In the data rows, zero lies at 4.5, halfway between 4 and 5.
Some points, one per row:
np.array([2, 5, 5, 5, 6, 8, 4, 4, 4, 3, 0, 8, 8, 7, 3, 0, 9, 3, 9, 7, 2,
          5, 4, 3, 5, 0, 3, 2, 0, 4, 5, 2, 3, 8, 9, 6, 2, 6, 9, 9, 2, 2,
          0, 6, 5, 6, 3, 4, 3])
np.array([4, 5, 2, 5, 5, 3, 5, 4, 4, 7, 5, 4, 4, 4, 6, 5, 4, 7, 4, 2, 3,
          4, 4, 5, 4, 3, 4, 4, 5, 6, 6, 5, 6, 5, 5, 5, 5, 4, 4, 5, 4, 4,
          7, 4, 5, 6, 6, 4, 3])
np.array([5, 6, 5, 5, 8, 8, 3, 4, 4, 4, 4, 5, 5, 4, 5, 3, 3, 2, 4, 6, 4,
          4, 7, 4, 4, 5, 4, 8, 2, 4, 3, 2, 3, 5, 5, 4, 3, 5, 6, 7, 5, 4,
          4, 6, 4, 4, 4, 6, 5])
np.array([4, 8, 4, 6, 6, 4, 3, 5, 4, 0, 1, 9, 3, 2, 4, 3, 3, 5, 9, 3, 9,
          4, 3, 6, 3, 5, 3, 3, 5, 8, 0, 8, 4, 4, 4, 2, 7, 3, 4, 2, 9, 5,
          1, 3, 6, 4, 3, 8, 6])
np.array([2, 6, 3, 1, 2, 6, 7, 2, 6, 4, 4, 4, 3, 4, 5, 6, 2, 4, 6, 6, 4,
          6, 7, 3, 2, 6, 4, 2, 7, 3, 6, 7, 7, 6, 3, 3, 2, 3, 8, 5, 3, 3,
          3, 4, 7, 4, 4, 4, 6])
np.array([5, 8, 9, 6, 8, 4, 3, 4, 3, 4, 3, 5, 3, 7, 5, 4, 3, 0, 3, 6, 6,
          4, 7, 3, 4, 7, 3, 9, 2, 2, 5, 3, 5, 6, 5, 1, 6, 5, 4, 7, 4, 0,
          2, 6, 3, 6, 4, 3, 6])
np.array([4, 6, 4, 3, 3, 7, 3, 4, 1, 5, 4, 4, 4, 4, 7, 5, 3, 4, 5, 5, 7,
          6, 3, 4, 4, 5, 5, 5, 6, 4, 2, 3, 3, 4, 5, 6, 5, 5, 5, 4, 5, 6,
          5, 5, 4, 2, 3, 7, 7])
np.array([2, 3, 6, 2, 2, 6, 9, 6, 3, 6, 4, 1, 6, 4, 5, 6, 6, 4, 6, 5, 2,
          6, 9, 3, 9, 0, 6, 5, 7, 4, 4, 1, 3, 2, 8, 6, 4, 4, 4, 7, 2, 4,
          4, 7, 4, 6, 6, 0, 5])
np.array([2, 2, 2, 5, 4, 7, 5, 5, 6, 4, 4, 4, 6, 2, 5, 1, 3, 6, 5, 6, 3,
          3, 6, 7, 8, 1, 4, 6, 5, 5, 4, 5, 3, 5, 6, 4, 5, 4, 8, 4, 3, 4,
          7, 4, 5, 6, 3, 3, 6])
np.array([6, 4, 5, 3, 4, 6, 5, 3, 6, 4, 8, 5, 4, 1, 4, 5, 3, 4, 3, 3, 6,
          5, 5, 5, 4, 5, 6, 5, 5, 4, 5, 5, 4, 4, 3, 7, 4, 3, 3, 4, 7, 7,
          6, 4, 5, 2, 3, 5, 4])
np.array([5, 8, 5, 2, 3, 3, 5, 7, 2, 3, 6, 5, 4, 6, 7, 5, 4, 0, 3, 8, 6,
          4, 4, 0, 5, 8, 3, 3, 8, 3, 6, 6, 5, 5, 5, 4, 6, 3, 0, 5, 8, 2,
          3, 7, 5, 5, 3, 3, 7])
np.array([4, 3, 3, 5, 5, 4, 6, 4, 5, 7, 5, 4, 5, 3, 4, 5, 5, 9, 6, 1, 2,
          5, 3, 6, 4, 3, 5, 4, 5, 6, 4, 4, 5, 5, 4, 7, 5, 5, 6, 4, 4, 4,
          8, 2, 5, 5, 6, 4, 4])
np.array([4, 3, 5, 4, 4, 5, 4, 6, 5, 6, 4, 4, 5, 4, 5, 4, 4, 4, 5, 4, 4,
          5, 4, 5, 4, 5, 5, 5, 4, 4, 4, 5, 3, 4, 4, 5, 4, 4, 4, 5, 6, 5,
          5, 3, 3, 4, 5, 5, 4])
np.array([5, 4, 4, 6, 7, 9, 3, 5, 6, 4, 4, 5, 6, 2, 5, 3, 2, 4, 3, 4, 4,
          4, 7, 4, 4, 4, 6, 8, 2, 4, 3, 2, 4, 6, 4, 5, 2, 6, 6, 6, 4, 5,
          4, 5, 3, 2, 5, 6, 3])
np.array([5, 5, 4, 4, 5, 8, 5, 4, 7, 4, 3, 9, 6, 1, 4, 1, 4, 2, 4, 3, 2,
          5, 9, 5, 5, 2, 6, 7, 4, 4, 6, 1, 4, 5, 6, 8, 1, 3, 4, 7, 5, 5,
          7, 6, 5, 2, 2, 4, 3])
np.array([5, 4, 6, 4, 5, 5, 5, 5, 4, 5, 5, 4, 3, 4, 4, 4, 5, 5, 4, 4, 4,
          4, 5, 5, 6, 5, 5, 5, 4, 4, 6, 4, 3, 4, 4, 4, 5, 3, 7, 5, 4, 4,
          5, 4, 5, 4, 4, 5, 5])
np.array([3, 5, 3, 3, 2, 5, 5, 3, 5, 4, 4, 3, 4, 3, 5, 5, 3, 4, 6, 5, 4,
          6, 7, 4, 3, 5, 5, 4, 7, 4, 6, 4, 6, 4, 4, 3, 3, 3, 7, 4, 3, 3,
          3, 7, 6, 4, 4, 3, 6])
np.array([4, 5, 4, 4, 4, 4, 6, 5, 6, 7, 3, 5, 5, 4, 5, 3, 5, 6, 5, 2, 2,
          5, 5, 4, 3, 3, 3, 2, 4, 6, 5, 4, 5, 6, 5, 5, 4, 4, 4, 5, 4, 3,
          6, 5, 5, 4, 6, 4, 3])
np.array([2, 4, 4, 4, 4, 5, 6, 5, 7, 6, 1, 5, 5, 5, 6, 2, 6, 5, 6, 3, 1,
          4, 5, 4, 4, 3, 4, 2, 3, 5, 5, 4, 5, 7, 6, 4, 4, 4, 7, 4, 4, 3,
          6, 5, 5, 5, 5, 5, 3])
np.array([8, 5, 4, 4, 7, 0, 1, 5, 1, 7, 8, 6, 5, 9, 5, 9, 6, 6, 0, 4, 7,
          0, 0, 3, 0, 7, 1, 1, 4, 9, 8, 6, 5, 0, 3, 4, 2, 5, 0, 1, 4, 8,
          9, 6, 2, 6, 7, 8, 4])
np.array([3, 5, 4, 4, 3, 5, 7, 5, 6, 5, 0, 4, 5, 5, 2, 1, 6, 4, 8, 4, 3,
          4, 6, 4, 7, 0, 5, 1, 4, 3, 3, 5, 6, 8, 7, 5, 4, 5, 5, 7, 5, 2,
          3, 4, 6, 8, 4, 3, 5])
np.array([4, 3, 6, 6, 4, 5, 5, 6, 6, 7, 3, 2, 4, 5, 5, 4, 4, 8, 3, 2, 4,
          6, 1, 4, 2, 6, 8, 4, 1, 3, 4, 3, 7, 9, 1, 6, 4, 6, 6, 6, 3, 3,
          3, 3, 5, 3, 8, 4, 4])
np.array([7, 4, 8, 7, 8, 7, 1, 4, 3, 3, 6, 5, 5, 6, 4, 3, 3, 1, 3, 5, 4,
          3, 8, 8, 5, 4, 2, 9, 0, 4, 1, 3, 1, 4, 4, 4, 5, 5, 2, 5, 5, 5,
          4, 4, 2, 4, 4, 7, 5])
np.array([5, 4, 6, 2, 1, 5, 3, 4, 5, 7, 8, 3, 4, 7, 2, 8, 5, 5, 3, 6, 5,
          7, 3, 3, 4, 6, 6, 4, 2, 4, 9, 3, 4, 7, 5, 6, 3, 6, 6, 6, 0, 4,
          3, 4, 3, 1, 3, 6, 4])
np.array([3, 4, 4, 5, 5, 6, 5, 9, 4, 4, 6, 2, 3, 6, 5, 3, 4, 3, 3, 8, 4,
          5, 3, 3, 4, 7, 3, 5, 3, 4, 2, 6, 3, 6, 4, 1, 5, 6, 6, 6, 6, 2,
          2, 6, 5, 5, 5, 3, 4])
np.array([7, 6, 6, 4, 8, 7, 1, 4, 4, 3, 6, 6, 5, 3, 2, 4, 3, 2, 2, 4, 6,
          3, 4, 6, 7, 4, 5, 9, 3, 2, 6, 1, 1, 5, 2, 2, 2, 2, 4, 5, 5, 3,
          7, 6, 4, 4, 4, 7, 5])
np.array([3, 7, 2, 9, 9, 2, 2, 1, 4, 2, 4, 8, 4, 4, 6, 5, 5, 8, 4, 3, 4,
          3, 7, 5, 4, 5, 0, 8, 2, 9, 3, 3, 5, 1, 7, 4, 4, 4, 3, 3, 3, 6,
          3, 3, 2, 7, 5, 4, 3])
np.array([5, 4, 5, 3, 6, 5, 2, 4, 6, 6, 6, 4, 4, 5, 4, 5, 5, 3, 3, 6, 3,
          5, 3, 4, 5, 4, 5, 5, 5, 3, 4, 5, 3, 4, 3, 4, 4, 5, 5, 6, 5, 5,
          6, 6, 5, 3, 4, 5, 4])
np.array([4, 5, 2, 4, 2, 2, 6, 2, 5, 8, 5, 2, 4, 2, 7, 7, 2, 8, 5, 4, 2,
          5, 5, 6, 6, 3, 4, 5, 9, 5, 4, 5, 7, 3, 5, 4, 4, 3, 2, 5, 2, 3,
          6, 3, 5, 6, 6, 1, 5])
np.array([5, 4, 4, 4, 5, 6, 4, 4, 6, 6, 6, 4, 4, 4, 4, 4, 4, 3, 4, 5, 3,
          5, 3, 4, 5, 5, 5, 6, 4, 3, 4, 6, 2, 5, 3, 4, 6, 5, 6, 4, 5, 5,
          4, 4, 4, 3, 4, 5, 3])
np.array([3, 4, 4, 6, 5, 4, 6, 3, 3, 1, 5, 4, 4, 5, 5, 2, 8, 4, 4, 6, 6,
          4, 6, 4, 6, 4, 6, 5, 5, 4, 5, 4, 4, 3, 5, 6, 4, 4, 4, 4, 3, 6,
          4, 7, 5, 5, 4, 3, 3])
12 more points follow, each with its number after it:
np.array([5, 3, 4, 5, 3, 7, 5, 5, 4, 5, 5, 4, 6, 1, 4, 4, 4, 6, 3, 3, 5,
          5, 3, 5, 4, 4, 6, 5, 4, 5, 5, 4, 4, 6, 3, 7, 4, 4, 5, 5, 5, 6,
          6, 3, 5, 3, 4, 5, 3]) 0
np.array([4, 5, 4, 5, 4, 6, 4, 7, 6, 5, 5, 3, 5, 5, 5, 3, 4, 4, 4, 6, 5,
          6, 3, 4, 4, 6, 3, 5, 3, 5, 3, 5, 3, 6, 4, 3, 4, 6, 5, 5, 6, 5,
          4, 5, 5, 5, 6, 4, 4]) 1
np.array([4, 7, 6, 6, 7, 3, 8, 4, 8, 4, 1, 8, 0, 7, 3, 2, 2, 2, 2, 1, 7,
          6, 6, 6, 1, 9, 3, 3, 5, 5, 6, 9, 6, 5, 0, 0, 6, 3, 4, 5, 0, 2,
          2, 6, 4, 6, 4, 2, 6]) 2
np.array([3, 4, 7, 6, 5, 5, 4, 5, 5, 4, 4, 4, 3, 4, 5, 4, 4, 5, 6, 5, 5,
          5, 4, 7, 3, 3, 3, 5, 3, 5, 4, 6, 4, 5, 3, 4, 4, 4, 6, 3, 4, 4,
          4, 5, 5, 5, 4, 5, 5]) 3
np.array([5, 2, 5, 4, 6, 6, 4, 4, 5, 4, 6, 4, 4, 2, 4, 4, 4, 5, 4, 2, 5,
          6, 4, 6, 4, 4, 6, 5, 5, 4, 4, 5, 4, 4, 2, 5, 5, 4, 5, 4, 6, 6,
          7, 3, 5, 3, 4, 6, 4]) 4
np.array([6, 3, 6, 6, 6, 5, 4, 6, 4, 5, 7, 4, 6, 5, 5, 3, 5, 3, 4, 5, 5,
          4, 4, 6, 5, 5, 4, 6, 1, 6, 3, 5, 1, 4, 3, 5, 6, 6, 2, 4, 4, 6,
          6, 1, 2, 4, 5, 6, 3]) 5
np.array([4, 4, 5, 3, 3, 5, 5, 5, 5, 5, 5, 4, 5, 4, 4, 5, 4, 3, 5, 4, 4,
          5, 4, 5, 3, 5, 6, 4, 4, 4, 5, 6, 5, 5, 3, 4, 4, 4, 5, 5, 5, 5,
          5, 5, 5, 4, 5, 5, 5]) 6
np.array([2, 4, 3, 7, 4, 3, 8, 3, 4, 3, 3, 4, 4, 7, 7, 2, 9, 7, 5, 4, 3,
          4, 7, 3, 5, 2, 4, 3, 6, 6, 6, 1, 5, 2, 8, 4, 3, 4, 6, 5, 0, 5,
          6, 6, 6, 7, 4, 0, 2]) 7
np.array([4, 3, 6, 4, 3, 6, 5, 5, 5, 6, 5, 3, 5, 3, 5, 5, 5, 4, 5, 5, 4,
          5, 5, 5, 6, 4, 5, 6, 4, 5, 3, 4, 4, 5, 4, 5, 4, 3, 4, 6, 5, 5,
          5, 3, 4, 4, 6, 4, 4]) 8
np.array([5, 4, 5, 4, 3, 5, 5, 5, 4, 4, 6, 4, 5, 4, 5, 4, 5, 3, 4, 4, 5,
          5, 5, 5, 5, 6, 5, 4, 4, 4, 4, 5, 5, 4, 3, 4, 4, 5, 5, 4, 6, 4,
          5, 4, 4, 4, 4, 5, 5]) 9
np.array([5, 4, 6, 3, 4, 2, 3, 9, 4, 3, 5, 5, 5, 5, 5, 6, 7, 3, 2, 7, 8,
          3, 5, 5, 4, 4, 4, 4, 6, 4, 6, 4, 4, 5, 1, 3, 2, 3, 5, 3, 4, 2,
          8, 5, 7, 6, 4, 6, 7]) 10
np.array([3, 4, 5, 6, 4, 4, 6, 3, 3, 1, 6, 3, 4, 6, 5, 3, 8, 5, 4, 7, 6,
          6, 6, 3, 6, 4, 5, 5, 4, 4, 4, 2, 3, 3, 5, 5, 4, 5, 5, 4, 3, 6,
          4, 6, 5, 5, 4, 2, 3]) 11
Which three of these numbered points are nearest to each point below, looking only along the 5 directions in which the first points spread most? Their numbers follow each, nearest first.
np.array([3, 5, 4, 8, 5, 2, 3, 3, 6, 0, 6, 7, 4, 5, 5, 3, 4, 7, 6, 7, 8,
          5, 4, 7, 5, 6, 4, 6, 3, 6, 5, 4, 5, 4, 4, 4, 5, 4, 4, 2, 5, 6,
          2, 3, 4, 4, 2, 6, 1]) > 3 5 1
np.array([6, 5, 6, 4, 4, 5, 4, 4, 5, 4, 6, 5, 4, 3, 4, 4, 5, 4, 4, 4, 6,
          5, 4, 5, 4, 6, 5, 5, 5, 5, 5, 5, 4, 5, 3, 5, 4, 4, 4, 4, 6, 5,
          6, 4, 5, 3, 4, 5, 4]) > 9 10 4
np.array([4, 3, 5, 3, 3, 6, 6, 6, 5, 7, 5, 4, 5, 3, 4, 5, 5, 4, 6, 4, 3,
          5, 5, 5, 6, 3, 5, 5, 5, 5, 3, 4, 4, 4, 5, 4, 4, 3, 3, 5, 5, 4,
          5, 4, 4, 4, 6, 5, 4]) > 8 0 6
np.array([3, 4, 5, 6, 5, 5, 7, 3, 3, 3, 5, 4, 4, 6, 6, 4, 8, 5, 4, 6, 6,
          5, 5, 3, 6, 4, 5, 6, 6, 3, 5, 2, 4, 2, 5, 5, 4, 4, 5, 4, 3, 5,
          4, 6, 6, 6, 5, 2, 4]) > 11 9 6
np.array([7, 1, 7, 7, 6, 5, 2, 7, 4, 5, 7, 3, 7, 6, 5, 3, 4, 4, 2, 5, 6,
          4, 4, 7, 5, 5, 4, 7, 1, 5, 2, 4, 1, 4, 3, 6, 6, 6, 0, 4, 7, 6,
          6, 0, 1, 4, 6, 6, 4]) > 5 4 0
np.array([7, 1, 7, 2, 1, 0, 3, 8, 3, 4, 5, 4, 8, 9, 4, 6, 8, 1, 0, 9, 9,
          2, 1, 7, 3, 4, 5, 2, 8, 3, 7, 2, 6, 0, 1, 2, 3, 5, 1, 1, 6, 5,
          9, 5, 8, 4, 5, 9, 7]) > 10 9 6
np.array([6, 6, 7, 3, 5, 4, 2, 7, 3, 5, 5, 4, 5, 4, 5, 5, 6, 4, 3, 6, 7,
          3, 3, 3, 6, 4, 5, 5, 5, 5, 6, 6, 3, 6, 2, 4, 3, 4, 4, 3, 3, 3,
          6, 5, 6, 5, 5, 5, 6]) > 10 9 1
np.array([7, 8, 6, 3, 4, 3, 1, 7, 3, 4, 4, 6, 7, 7, 3, 6, 4, 2, 8, 5, 8,
          3, 1, 4, 7, 6, 2, 2, 1, 6, 3, 8, 5, 6, 7, 4, 7, 4, 4, 4, 9, 3,
          0, 4, 0, 7, 4, 7, 6]) > 2 1 10
np.array([6, 3, 6, 2, 2, 1, 6, 5, 5, 4, 6, 4, 4, 6, 4, 5, 4, 3, 3, 5, 6,
          3, 3, 7, 3, 5, 6, 2, 7, 5, 4, 5, 6, 1, 4, 4, 5, 4, 3, 3, 8, 5,
          6, 5, 6, 4, 5, 6, 5]) > 10 9 6
np.array([6, 4, 5, 3, 5, 6, 5, 3, 5, 4, 6, 5, 5, 2, 4, 4, 5, 5, 4, 2, 5,
          5, 5, 6, 5, 5, 6, 5, 5, 5, 4, 4, 3, 4, 3, 5, 4, 3, 4, 4, 6, 6,
          7, 4, 5, 2, 4, 6, 3]) > 4 0 8
np.array([5, 4, 3, 4, 4, 4, 5, 4, 7, 6, 4, 6, 5, 2, 5, 5, 5, 6, 4, 1, 2,
          5, 4, 4, 3, 4, 4, 3, 5, 7, 5, 4, 5, 5, 4, 6, 4, 4, 4, 4, 4, 6,
          8, 4, 4, 4, 5, 4, 2]) > 0 4 8
np.array([5, 5, 3, 5, 5, 5, 4, 4, 6, 4, 5, 4, 3, 3, 5, 4, 4, 3, 5, 4, 3,
          4, 4, 4, 3, 6, 5, 5, 5, 4, 4, 6, 4, 3, 4, 6, 6, 7, 5, 5, 6, 7,
          2, 6, 3, 2, 4, 5, 4]) > 9 11 3
np.array([2, 5, 4, 9, 5, 3, 3, 4, 7, 1, 4, 6, 4, 5, 5, 2, 7, 8, 6, 6, 7,
          5, 2, 5, 4, 5, 4, 6, 1, 7, 5, 4, 4, 6, 4, 4, 6, 5, 5, 2, 5, 6,
          1, 3, 3, 5, 4, 6, 0]) > 3 1 5
np.array([3, 7, 3, 2, 2, 6, 5, 3, 4, 4, 4, 5, 3, 4, 5, 5, 2, 4, 4, 4, 4,
          5, 7, 4, 2, 7, 4, 3, 6, 3, 7, 7, 8, 4, 3, 4, 3, 3, 9, 4, 3, 5,
          3, 8, 7, 4, 3, 4, 7]) > 6 9 10
np.array([4, 4, 4, 2, 4, 5, 6, 2, 5, 4, 4, 5, 3, 4, 4, 5, 3, 3, 5, 5, 5,
          4, 5, 4, 3, 7, 5, 3, 4, 3, 7, 6, 8, 6, 3, 3, 3, 4, 9, 4, 4, 5,
          3, 7, 7, 3, 3, 4, 6]) > 6 9 11
np.array([5, 5, 5, 4, 4, 5, 5, 4, 5, 4, 4, 5, 4, 5, 5, 5, 3, 4, 4, 5, 5,
          4, 5, 4, 3, 7, 5, 3, 5, 4, 4, 6, 7, 5, 3, 3, 3, 4, 7, 4, 5, 5,
          4, 6, 6, 4, 3, 5, 5]) > 9 10 6
np.array([2, 5, 3, 6, 6, 3, 8, 3, 3, 4, 4, 4, 4, 6, 6, 4, 9, 7, 4, 3, 3,
          5, 7, 2, 5, 3, 4, 3, 5, 7, 6, 2, 4, 2, 8, 6, 3, 4, 6, 5, 0, 6,
          5, 7, 4, 7, 4, 1, 1]) > 7 3 11
np.array([6, 7, 4, 5, 6, 7, 4, 4, 5, 5, 4, 4, 4, 4, 1, 5, 3, 4, 9, 3, 5,
          4, 3, 4, 5, 4, 5, 3, 1, 6, 3, 9, 5, 5, 7, 7, 4, 5, 3, 4, 8, 6,
          0, 3, 0, 2, 3, 5, 3]) > 3 1 11
np.array([5, 4, 4, 4, 5, 4, 4, 4, 4, 4, 5, 4, 4, 4, 5, 4, 4, 4, 5, 4, 5,
          5, 4, 4, 3, 4, 5, 3, 4, 4, 3, 5, 4, 5, 3, 4, 4, 4, 4, 5, 7, 5,
          5, 5, 6, 4, 5, 6, 5]) > 9 3 1
np.array([4, 3, 4, 5, 4, 7, 5, 6, 6, 5, 3, 4, 6, 3, 5, 3, 5, 6, 3, 4, 4,
          5, 2, 5, 3, 5, 5, 5, 4, 6, 3, 4, 5, 6, 3, 5, 5, 6, 6, 5, 4, 6,
          5, 3, 5, 3, 6, 5, 4]) > 0 8 3
np.array([6, 3, 8, 5, 3, 4, 7, 5, 6, 5, 7, 6, 5, 1, 4, 3, 3, 4, 1, 2, 7,
          7, 5, 8, 6, 5, 8, 8, 4, 5, 2, 5, 2, 4, 0, 7, 6, 3, 1, 3, 6, 6,
          7, 4, 4, 3, 4, 5, 2]) > 4 0 8
np.array([6, 7, 5, 4, 4, 5, 4, 7, 3, 3, 5, 3, 4, 6, 7, 4, 4, 1, 3, 7, 6,
          5, 3, 2, 4, 8, 4, 4, 6, 4, 5, 6, 5, 6, 6, 2, 6, 4, 3, 5, 7, 2,
          3, 6, 5, 5, 4, 3, 6]) > 2 10 1
np.array([4, 5, 5, 4, 1, 4, 3, 3, 5, 7, 4, 4, 5, 5, 5, 5, 3, 6, 4, 5, 5,
          6, 4, 4, 5, 3, 6, 4, 8, 3, 4, 4, 5, 5, 6, 6, 6, 5, 4, 4, 3, 3,
          6, 3, 6, 4, 4, 3, 6]) > 6 8 9
np.array([4, 7, 3, 6, 6, 2, 3, 5, 3, 7, 2, 3, 5, 7, 8, 7, 4, 7, 4, 2, 4,
          2, 0, 3, 3, 8, 0, 3, 5, 6, 5, 4, 8, 6, 6, 2, 7, 6, 3, 4, 3, 4,
          6, 2, 5, 7, 8, 2, 5]) > 2 3 10
np.array([3, 1, 4, 4, 5, 5, 3, 7, 6, 6, 3, 5, 6, 4, 4, 5, 6, 7, 4, 5, 6,
          4, 2, 5, 5, 2, 6, 5, 3, 4, 5, 3, 3, 4, 2, 3, 3, 6, 9, 4, 2, 3,
          5, 4, 5, 6, 5, 7, 6]) > 0 8 3
np.array([3, 5, 4, 6, 5, 4, 7, 4, 4, 2, 6, 3, 4, 5, 5, 3, 8, 5, 4, 7, 5,
          4, 6, 4, 6, 4, 5, 6, 5, 4, 5, 4, 4, 3, 6, 5, 5, 4, 5, 4, 2, 6,
          3, 7, 5, 6, 4, 3, 4]) > 11 3 9
np.array([5, 1, 4, 6, 4, 1, 6, 5, 6, 8, 3, 5, 6, 5, 4, 5, 5, 8, 4, 3, 4,
          4, 3, 6, 7, 5, 3, 5, 5, 4, 5, 3, 4, 3, 5, 4, 4, 5, 4, 5, 3, 3,
          6, 0, 5, 8, 7, 3, 6]) > 0 7 3
np.array([2, 3, 5, 7, 5, 6, 7, 3, 3, 1, 6, 2, 4, 5, 6, 2, 7, 5, 3, 4, 6,
          4, 5, 4, 8, 4, 7, 9, 6, 3, 5, 1, 3, 2, 5, 5, 6, 4, 7, 4, 1, 6,
          5, 4, 3, 5, 4, 4, 4]) > 8 4 0
np.array([5, 4, 3, 3, 5, 6, 3, 6, 3, 4, 6, 4, 5, 4, 5, 5, 4, 3, 6, 5, 4,
          4, 4, 5, 3, 5, 3, 4, 4, 6, 4, 5, 3, 4, 5, 5, 4, 5, 5, 5, 7, 5,
          5, 5, 5, 4, 4, 7, 6]) > 9 3 1
np.array([3, 4, 4, 5, 5, 4, 6, 3, 3, 2, 5, 4, 4, 5, 5, 4, 7, 5, 4, 6, 6,
          5, 6, 4, 6, 4, 5, 5, 5, 4, 4, 2, 4, 3, 5, 5, 5, 5, 5, 4, 2, 6,
          3, 6, 4, 5, 4, 3, 4]) > 11 3 9
np.array([7, 3, 6, 7, 6, 4, 3, 5, 4, 4, 7, 4, 7, 5, 5, 3, 5, 3, 3, 5, 5,
          5, 2, 7, 4, 6, 4, 5, 2, 5, 3, 5, 2, 3, 3, 5, 6, 6, 2, 4, 6, 6,
          6, 2, 3, 4, 5, 6, 4]) > 5 4 3
np.array([7, 6, 6, 3, 8, 9, 5, 5, 2, 5, 4, 5, 6, 4, 1, 6, 0, 0, 5, 5, 4,
          4, 7, 3, 7, 3, 3, 5, 1, 2, 1, 5, 3, 5, 7, 4, 2, 5, 5, 8, 6, 3,
          1, 6, 3, 7, 5, 5, 8]) > 11 1 3
np.array([5, 8, 2, 5, 8, 6, 3, 2, 4, 6, 5, 5, 3, 5, 6, 7, 2, 6, 3, 2, 2,
          3, 8, 5, 3, 6, 4, 6, 3, 5, 5, 4, 7, 4, 6, 2, 3, 5, 7, 7, 2, 4,
          4, 6, 4, 4, 5, 5, 5]) > 3 4 9
np.array([5, 5, 6, 5, 6, 4, 7, 6, 6, 4, 3, 6, 3, 6, 5, 3, 2, 3, 4, 3, 6,
          4, 5, 6, 1, 6, 3, 3, 5, 5, 4, 8, 4, 5, 2, 2, 5, 3, 6, 4, 3, 3,
          4, 4, 6, 5, 5, 3, 5]) > 2 3 1
np.array([4, 4, 3, 5, 4, 6, 7, 6, 4, 7, 2, 4, 7, 4, 2, 6, 4, 9, 5, 1, 4,
          4, 1, 4, 7, 2, 3, 1, 5, 6, 2, 5, 6, 6, 7, 7, 4, 6, 5, 5, 3, 3,
          3, 1, 5, 8, 7, 2, 6]) > 7 3 6
np.array([6, 3, 6, 2, 2, 1, 6, 5, 4, 4, 6, 4, 4, 6, 4, 6, 5, 4, 3, 5, 6,
          3, 2, 6, 2, 4, 5, 2, 6, 4, 5, 5, 7, 2, 4, 4, 5, 4, 2, 2, 7, 6,
          5, 6, 7, 2, 5, 6, 4]) > 10 6 9
np.array([1, 4, 4, 3, 2, 4, 4, 3, 6, 4, 4, 3, 4, 5, 2, 8, 0, 3, 7, 7, 4,
          7, 9, 4, 1, 4, 5, 5, 4, 4, 6, 5, 9, 4, 4, 3, 3, 5, 4, 4, 5, 3,
          3, 9, 7, 3, 4, 5, 7]) > 6 9 11
np.array([5, 3, 1, 5, 3, 1, 3, 5, 5, 8, 6, 1, 6, 3, 6, 6, 4, 9, 6, 5, 3,
          4, 4, 8, 8, 2, 5, 5, 9, 3, 3, 4, 6, 4, 6, 5, 6, 5, 0, 4, 4, 4,
          7, 0, 6, 5, 6, 2, 5]) > 0 4 8
np.array([5, 6, 5, 3, 5, 5, 3, 4, 5, 4, 4, 7, 4, 4, 4, 5, 3, 4, 7, 5, 8,
          5, 2, 3, 6, 4, 4, 2, 2, 5, 4, 7, 5, 7, 5, 5, 5, 5, 4, 4, 7, 5,
          1, 3, 3, 6, 4, 7, 5]) > 2 1 3
np.array([2, 4, 4, 6, 6, 4, 9, 3, 3, 4, 4, 3, 4, 6, 7, 4, 9, 6, 5, 4, 3,
          5, 7, 2, 4, 3, 4, 3, 5, 6, 6, 2, 5, 1, 7, 6, 3, 4, 6, 6, 0, 5,
          6, 7, 5, 7, 5, 0, 3]) > 7 3 8
np.array([6, 3, 6, 2, 2, 1, 6, 4, 5, 4, 6, 4, 4, 6, 5, 5, 5, 3, 3, 5, 6,
          4, 3, 6, 2, 5, 4, 3, 7, 4, 5, 5, 7, 1, 4, 5, 5, 4, 3, 3, 8, 5,
          6, 6, 7, 3, 5, 6, 5]) > 10 9 6
np.array([4, 2, 6, 6, 5, 4, 3, 6, 4, 4, 7, 4, 5, 5, 5, 3, 5, 4, 4, 5, 5,
          4, 2, 6, 4, 6, 5, 5, 1, 5, 3, 5, 2, 4, 2, 4, 6, 5, 3, 4, 6, 6,
          6, 2, 2, 4, 5, 6, 4]) > 5 1 3
np.array([5, 7, 4, 5, 7, 9, 5, 1, 5, 4, 3, 4, 3, 4, 5, 5, 1, 2, 6, 5, 2,
          4, 9, 5, 4, 5, 5, 8, 3, 4, 4, 4, 5, 4, 6, 4, 4, 4, 8, 8, 4, 4,
          1, 6, 3, 1, 3, 4, 5]) > 11 8 3
np.array([4, 4, 6, 3, 4, 5, 5, 5, 5, 6, 5, 3, 5, 4, 5, 5, 4, 4, 5, 5, 4,
          6, 5, 5, 5, 3, 5, 6, 5, 4, 4, 5, 4, 5, 4, 4, 4, 3, 4, 5, 5, 4,
          5, 5, 4, 4, 5, 5, 5]) > 8 6 9
